Some points:
[   2  -87   37  -18 -100    5  -53  -70   53]
[-24  -9  48  11 -17  11  27 -35  -1]
[ 71 127  23  28  80 -79 -25  45  76]
[ -67  -42   29   87   63   -8   54 -103   39]
[ 26  47 -28  48  51  -1 -13  81  13]
[ -1  55 -27  38  39  -2  -8  64   9]
[-43  52 -14  20  -5   8  19  12   2]
[ 20   8 -40 -28   8  -3 -32  36 -34]
[-15  25   1  65  28 -23   9 -40  34]
[ -9  69  31  59 109 -28  49  -3  77]
[ -3  57   3  28  87 -39  23  22  49]
[-15  82 -35 -36   0 -11 -15  62   2]
[  64  -74  -22   -4   25   61   61  -56 -114]
[-19  65 -26  27   6  -3   2 -10  11]
[ -2 -15  26  45  34 -11  20 -54  29]
[  34   -5   -5  -72 -103  -33  -28   85  -44]
[-38  79 -56 -46 -24  13 -13  45 -33]
[ 32 -74  22   3 -40  43   8 -48  -8]
[-19  47 -62 -12  24  -1 -21  83 -20]
[ 67 -57   0 -79  42 -11  21 -10 -89]
[-15  61 -37 -10   7  37  10 -21   1]
[ 47  48 -30  43  24 -50 -54  67  14]
[ 27  40 -15  15  18 -43 -23  48   4]
[  5  64 -54  16  50  23  -5 121   0]
[-44 -80 -37  23  -7  24 -78  47 127]
[ -3 -25  34   4 -40  35  17 -50 -10]
[ 33 -40 -25 -42   5  17  -1  -1 -70]
[-23 108 -41   3 -18  18   0  20 -13]
[ -7  77 -20  20  22  -2   7   6  22]
[-65  18  66  84 127 -16 115 -48  96]
[-23  56 -44   1  54  23   6  82  15]
[-39 -37  21  -1 -29   8  -7 -40   4]
[  5  37  -3  29 -22 -42 -16  -9  22]
[ 41  89  30  58  79 -43   8  13  72]
[-14  59 -53 -16  37  14 -11 100   9]
[-26  33 -71 -49  -2  45 -12  67  14]
[ 21 -67  45 -30   5  22  51 -32 -71]
[-25 -21  17   4 -27  -2  -3 -30  -1]
[-30 -15  56  -5  25  15  13 -14 -79]
[-23 -38  41 -20 -70  25   5 -37  14]
[-42 -86 -44  33  -5  37 -69  49 125]
[-64 -45  75 -25 -37   0   7 -38  -7]
[-26  80 -31 -35   1  26  18   4   3]
[ -9  -6  12 -13  59  30   9  19 -64]
[-37 -47  54 -10 -16   3  -3 -48   1]
[-27 -16   5 -22  50  18  -4   7 -93]
[  9 -13 -50 -27  62  41 -16  43 -12]
[ 17  77  14  30  48 -47  -4   2  55]
[ 73  14 -49 -34  11 -43 -66  10 -39]
[ 45 117  23  16  76 -70 -15  30  73]
[-39 -33 -27 -38 -62  29 -24 -11 -19]
[ 29  -5  -4  17  60  38  46 -32 -59]
[ 38 -81  16  -8 -31  28  18 -47 -32]
[-36 -21  31   3 -61 -16  20 -64  32]
[  91 -126  -19  -17  -32   35    7  -41  -80]
[ 75 -54  -7  -9  33  50  72 -39 -83]
[-18 -37  35  18  13   4  21 -62  -5]
[-27 -70 -49  22  24  44 -58  66 112]
[-47  72 -81 -68  11  31 -11  74 -57]
[-38  10 -15  -7 -17  27 -13  31  36]
[-29 -40 -55   8  29  48 -42  91  90]
[-27 -29  47   4 -51   8   7 -61  23]
[ 81 -73 -16  -7   2  51  48 -42 -94]
[-43  92 -20   8 -11   7   9   5 -18]
[ 80 -65 -17 -62  -8 -15  13 -18 -95]
[-23 -84 -17  36  -7  34 -71  49 127]
[-36 106 -68 -44   0  36  16  65 -27]
[-44  14 -17  45   2 -17  -2 -43   5]
[ 65 122  23  25  66 -80 -32  41  69]
[ 21 -28  30  11   7  41  46 -39 -70]
[ -13  -68   26    9 -107   41  -24  -95   58]
[-32  33 -38 -25 -16   6 -16  26 -32]
[-40 -51   6  72  74  24  26 -57  29]
[ 78 113  10   3  61 -65 -31  52  45]
[ 16 -19   7  18  55  29  38 -30 -53]
[ 12  12  -1  29  48  -4   8  -8 -19]
[ 62  30  12 -55   5 -58 -16  34  -3]
[ 41  65 -12  34  52 -40 -21  72  32]
[-25  84  -5 -30  38  -1  27  16  38]
[ 16  67   6  28 -26 -33 -19  13  21]
[-29  31  44  25 -13  34  17 -16 -56]
[-46   9   1  28 -51 -29  -1 -37  20]
[-45  -3   2  52  15 -13  22  -8  20]
[-17  52  30  33  35  17   8  24 -25]
[-13 -48  27 -35  -6 -27  -7 -41 -18]
[  -4   56   35 -109 -127  -68   18   39  -21]
[-28  78 -33  15  -1  21   8  11   1]
[  26 -100    9   -7  -41   40  -10  -37  -17]
[-39 -41  46  30  17  -1  27 -86  19]
[  25   50   49 -116  -70  -91   18   42  -26]
[-13 -51 -27  39  10  47 -39  53  86]
[-43 103 -48 -31 -38   7 -10  21 -28]
[ 60 113  41   6  52 -71  17  37  85]
[ 61 -36  11 -14  19  28  61 -38 -66]
[ 21   9  18  23  -1 -17  12 -23  21]
[ 76 114  33 -31  56 -95 -21  42  38]
[  6 -35  19  22 -15  15  -3 -53  -9]
[ 44 -53  16  11 -37  54  29 -69 -29]
[-25 -23  45 -10 -71  18   3 -11  19]
[-40  -1  -7  -5 -75   3 -19   6   9]
[ 74 -74 -27   9 -25  43  30 -94 -73]
[ 29  -7 -16 -92 -76 -30 -10  51 -66]
[ 56 -61  18 -55 -12   3  46 -14 -80]
[ 67  54 -28  21  33 -47 -50  66   9]
[ 31  75  11  25  29 -46 -16   0  51]
[-49 -57  39  56  66  13  39 -63  23]
[-39  47  29  51  80  -1  61  -2  64]
[ -8  58 -18  49  36 -18  10 -27  45]
[-40 -42 -57   9  19  38 -44  67  91]
[ 47  25 -28 -84 -40 -55 -19  73 -24]
[-24  37  22  62  66  22  58 -44  70]
[-41 -23  28  -8 -63  20  -2   2  16]
[-35  54 -56 -42   6  31  -2  21 -16]
[ 72 108  -1  14  60 -74 -43  70  46]
[ 58  55 -44  10  36 -45 -57  97  13]
[ -1  24 -18  38  45  -7  -1 -10  -3]
[-43 -47  47 -17 -39  -2  -6 -38   0]
[ 75 -86 -12  -2 -31  52  12 -38 -41]
[   0  -20   65    6   49   53   46  -21 -109]
[-40 -99 -28  22 -11  13 -89  43 127]
[  85  -95  -29  -63  -33    6    5   13 -114]
[-37   1  33  23   6 -13  27 -27  -3]
[   6  -53  -14  -52   32   25   13  -19 -107]
[ 16 -54  22 -67 -30  -4  23  -4 -83]
[-22  39 -35 -16 -37  25   1 116 -35]
[  6 -52  42  18   9  18  13 -59 -14]
[-35   3   6   2 -25 -16   2  -7  -9]
[-41  31 -21  -2  27  18   4  41  44]
[ 50 -35 -50 -92 -35 -38 -46  -1 -81]
[-14  48  57  71 127 -24  83 -17  95]
[-18  65 -20  11  41  22  35  -8  15]
[-11  35 -29  32  18 -16  -9  41   3]
[-22  29 -15 -19  -4  23   0  -5  12]
[-46 -90 -42  36  -9  25 -81  41 127]
[ -51  -43   53   76  100    2   83 -101   27]
[-50 -23  23 108  69   2  57 -90  59]
[ 22 -26 -34 -36  -6   9  -8  28 -35]
[ -8  24  19  30  39  20  21  12 -35]
[ 14  12  16  33  20 -27   7 -33  23]
[-11  65 -23  -8  41   1   7  52  28]
[ 83  67 -18  17  54 -48 -48   4  13]
[ 109 -115  -28  -37   -9   17   10  -10 -108]
Along one direction, these points spread out more than along any other. How far along it is each point below, from 0 to 99? 50 is the average, and the first point above lies past it.
[-29 -27  50  25 -38  15  16 -96  29] 64
[ 17  38 -18  54  30 -27 -21 -30  25] 41
[ 54  72 -19   3  31 -68 -49  68  24] 28
[-17 -92 -12 -37 -59  10 -76   7 101] 57
[  6  53  15 -40 -57 -41  -9  60 -17] 44
[-14 -60  52  -8 -88  42 -13 -26  11] 70
[-19 -17 -20   9 -17  35 -35  78  47] 44
[ 59  47 -30   3  -3 -57 -46 104   6] 32
[  83 -127  -47  -44  -23   26   -6   -7 -101] 83
[  0 -50 -34 -33   4  27  -6 -22 -58] 67
[  21  -85   20  -26   13   26   48  -49 -101] 80
[-11 -10  31 -15 -85 -14  14 -56  36] 60
[-18 -22   8  45   0 -10  16 -79  27] 57
[   0  -61   15  -72 -127   12  -21   19  -20] 72
[-44 -15   9  92  73  -7  43 -75  49] 48
[-15  24  10 -28 -99 -33 -15  29 -14] 53
[ 48 -72   7  -3  23  39  54 -71 -75] 77
[  7  66 -53 -10  49   6 -11  92  -1] 31
[-46  11 -17 -23 -42  19   1  51 -29] 52
[ -8  24  36  30  10  39  23 -16 -25] 53
[ 75 -51   7   6  37  61  71 -42 -84] 73
[ -22  -11   10  -17   48   50   13   -8 -118] 65
[  63  -94  -42  -38   -8   40   38  -51 -127] 85
[ 23  33  23  73  48 -31   6 -54  63] 39
[ 10  17  -6  -8 -28 -21  -4  57 -12] 47
[  98 -127  -47  -39  -32   31  -29    7  -68] 79
[  10 -127   36   -4 -120    4  -78 -100   55] 79
[-47  60  58  38 -43  16  18 -43 -70] 57
[-14 -71  34 -16 -24  21  19 -46 -52] 74
[  0  46 -44  14  48  -9 -18  71  15] 33
[-50 106 -59 -31 -25   8   1  36 -18] 37
[-31  29 -14  -7  17   9  -4  25 -32] 47
[-39 -48  59 -18 -23 -14   8 -39 -11] 65
[ 17  66   1  43  40 -34   3 -20  41] 35
[-51  67  67  34 -42   0  13 -15 -52] 51
[ 12  43 -16  19  41 -24 -12  12  20] 38
[-39 -40 -38  15  -3  29 -43  52  93] 43
[  56  -83   -3  -37   66   27   64  -51 -107] 78
[-43   3   2  -4 -86  -8 -14  -6  16] 55
[-24 -34  36   5 -17  -3  -1 -53  12] 61
[-39 -10  71 -28 -35  10  35   3 -26] 61
[-31  -8 -21  13 -37 -34 -23 -24   8] 53
[ 35 -38 -60 -51  16  -7 -22 -11 -69] 63
[-43 -38  24   6 -16   1   4 -36  -5] 61
[-37  12   8  27 -19 -10   5  -9  14] 49
[ 35  64 -12  47  47 -34 -16  -9  37] 34
[-38  41 -24  18  66  10  25  55  33] 34
[  0  40  14  56   6 -27   0 -15  41] 40
[ 78 -90  -6 -66 -90 -21 -33  13 -63] 76
[ 13   0 -22  39  47 -22 -13 -12  15] 45
[ 35 -48  17   5   6  32  50 -87 -39] 72
[ 65  40  -5 -15  17 -47 -39  15   0] 42
[-21 -48  18 -39 -31  12 -11  38 -54] 64
[ 11  27 -26 -39 -59 -19 -41 100 -37] 46
[  91  -74  -65    1   17   63   63  -87 -118] 83
[-57 -20  11  78  34 -10  31 -73  42] 51
[ -5  63 -30  22  27  16   2  65  -3] 36
[ 35 -83  26  10 -14  39  24 -57 -23] 74
[ 29 -33  -2  20   3  32  30 -56 -41] 66
[-32 -93 -40  14  -9  21 -79  37 127] 47
[ 10 -65  38  -4 -73  33 -11 -50  39] 68
[  1   5  25   9  -9 -24  23 -42  23] 52
[-32   1  28   7 -64  20   8   7  24] 54
[-35  14  74  13  22  29  15  -7 -95] 60
[ 31 -82  27  11 -72  31 -34 -85  30] 73
[  6  78 -20  14  56  -2  12  70  34] 28
[-33  22  14  -3 -80  -7   0   9  11] 52
[-24 -33  29 -19 -60   4  -4 -27   1] 63
[-37 -77 -44  28   7  35 -65  65 123] 43
[-33 -17 -42   1  30  30 -32  76  89] 37
[ 54  -4 -34 -93 -20 -56 -51  14 -60] 57
[-48  96 -46 -46  -9  -2 -13  51 -27] 37
[ -6  -3   7  11 -10 -28  -1 -25   3] 53
[-48 -74 -28 -44 -58  -1 -79  -4 101] 55
[-35 108 -48 -29 -33  13  -7  36 -28] 39
[-19  10 -20 -22 -31   4 -26   9 -42] 55
[  2 -54  55 -52 -36   6  37  -1 -69] 72
[ 24  26  14   0 -23 -58 -12 -20  26] 46
[-49 -12  31   0 -84   1  -4 -49  13] 61
[-19   3  42   3 -19 -17  27  -6  14] 52
[  10  -53   30  -36 -122  -15  -25  -54   -8] 73
[  17   38   30 -123  -66  -80   10   60  -41] 51
[  58   45   -2 -105   -3  -84  -16   39  -20] 44
[-41 -18 -17   3 -27   5   4  26  -9] 54
[-58 -37  24 -23 -61  11   2 -10 -12] 64
[-36  13  26  54  45  10  43 -50  13] 50
[ 37  24  -3  -5 -16 -50 -34   9  -3] 46
[-36 -24  32  27 -12  26   1 -37  32] 56
[-57 -37  53  20 -24  -2  11 -75  23] 62
[-18  -9  20  27 -18  11  20  -3  28] 52
[-38   0  42 123 116  10  80 -77  89] 41
[  25  -19  -32 -114  -87  -60  -48   36  -82] 64
[-42 -33  25  49  30  -8  17 -64  27] 55
[ 20  93  -4 -15  32 -39 -14  57  39] 27
[-40  27 -59 -26  28  44 -14  93  17] 38
[-31 -53  46 -36 -63  26   1   3 -35] 69
[ 44  47 -29   0  15 -62 -66  89  38] 29
[ 41 109  34  30  79 -77 -12   4  79] 20
[ 11   0  13  13  28  -5  10  -9 -16] 52
